[[122 110 131 146 146 125 152]
 [141 124 140 129 113 135 150]]
->
[[152 150]
 [125 135]
 [146 113]
 [146 129]
 [131 140]
 [110 124]
 [122 141]]

[[120 130]
 [114 140]
 [121 130]
 [131 131]
 [121 131]
 [153 100]
 [137 127]
 [122 126]]
->
[[130 140 130 131 131 100 127 126]
 [120 114 121 131 121 153 137 122]]

[[127 135 131 127 128 135]
 [131 114 130 132 134 132]
 [122 107 135 120 128 128]
 [126 136 129 124 121 124]
 [133 141 125 136 132 139]
 [144 137 116 151 140 135]
 [141 134 116 145 132 122]
 [127 139 125 124 118 117]
 [121 111 130 118 120 112]
 [132 137 128 135 134 142]
 [133 140 123 133 126 126]
 [125 130 135 124 129 140]]
->
[[135 132 128 124 139 135 122 117 112 142 126 140]
 [128 134 128 121 132 140 132 118 120 134 126 129]
 [127 132 120 124 136 151 145 124 118 135 133 124]
 [131 130 135 129 125 116 116 125 130 128 123 135]
 [135 114 107 136 141 137 134 139 111 137 140 130]
 [127 131 122 126 133 144 141 127 121 132 133 125]]

[[128 106 127 152 131]
 [139 118 137 154 131]
 [129 149 119 126 125]
 [134 120 125 128 126]
 [133 107 140 128 124]]
->
[[131 131 125 126 124]
 [152 154 126 128 128]
 [127 137 119 125 140]
 [106 118 149 120 107]
 [128 139 129 134 133]]

[[138 111 112]
 [141 112 118]
 [117 107 149]
 [140 118 107]]
->
[[112 118 149 107]
 [111 112 107 118]
 [138 141 117 140]]

[[106 147 142 122 129 117 141 155 140 133 117 137 137 105 131 120]
 [104 127 144 125 102 126 128 136 132 114 102 145 141 118 130 133]]
->
[[120 133]
 [131 130]
 [105 118]
 [137 141]
 [137 145]
 [117 102]
 [133 114]
 [140 132]
 [155 136]
 [141 128]
 [117 126]
 [129 102]
 [122 125]
 [142 144]
 [147 127]
 [106 104]]
---
[[128 129 119]
 [127 127 125]
 [128 127 105]
 [128 126 118]]
->
[128 127 105]

[[103 135]
 [124 106]
 [119 113]
 [147 148]
 [144 126]]
->
[103 106]

[[124 131 139 123]
 [119 140 139 136]
 [137 124 122 122]
 [136 119 116 124]
 [111 156 153 127]]
->
[124 140 122 124]

[[116 142 116]
 [108 150 133]]
->
[116 150]

[[135 120 127 107 123]
 [128 119 137 138 128]
 [129 140 108 100 124]
 [129 147 133 138 123]]
->
[135 119 108 138]

[[128 120 128]
 [146 129 150]
 [118 137 123]
 [141 128 137]
 [144 131 131]]
->
[128 129 123]

[[112 141 115 131 130]
 [129 138 107 120 124]
 [133 130 151 120 124]]
->
[112 138 151]
---
[[122 144 131]
 [120 155 137]]
->
[122 155]

[[128 150 115]
 [127 137 140]]
->
[128 137]

[[107 147]
 [124 147]
 [149 140]
 [107 147]]
->
[107 147]

[[136 133 135 128 143]
 [143 134 126 107 105]]
->
[136 134]

[[131 141 103 123]
 [125 123 136 129]
 [125 120 146 130]]
->
[131 123 146]

[[137 122 136 138]
 [123 135 130 145]
 [106 144 113 131]
 [104 153 112 125]]
->
[137 135 113 125]

[[119 138 129]
 [130 133 153]
 [117 110 126]
 [131 130 155]]
->
[119 133 126]

[[100 149]
 [136 117]
 [127 124]]
->
[100 117]
---
[[128 150]
 [126 134]
 [135 122]
 [134 116]
 [131 131]]
->
[[128 150]
 [126 134]]

[[115 137]
 [133 106]
 [142 115]
 [137 113]]
->
[[115 137]
 [133 106]]

[[108 104 104]
 [125 118 140]
 [145 102 133]]
->
[[108 104]
 [125 118]]

[[131 126 109 146]
 [150 133 120 139]]
->
[[131 126]
 [150 133]]

[[143 146 120 158 131]
 [131 127 141 132 128]]
->
[[143 146]
 [131 127]]

[[126 129 142]
 [117 116 125]
 [114 113 149]]
->
[[126 129]
 [117 116]]

[[129 123 129 127 140]
 [128 144 128 128 100]
 [128 130 128 128 130]]
->
[[129 123]
 [128 144]]

[[116 132 139 153 121]
 [129 141 134 134 108]]
->
[[116 132]
 [129 141]]

[[105 144 146 114]
 [110 137 133 124]]
->
[[105 144]
 [110 137]]
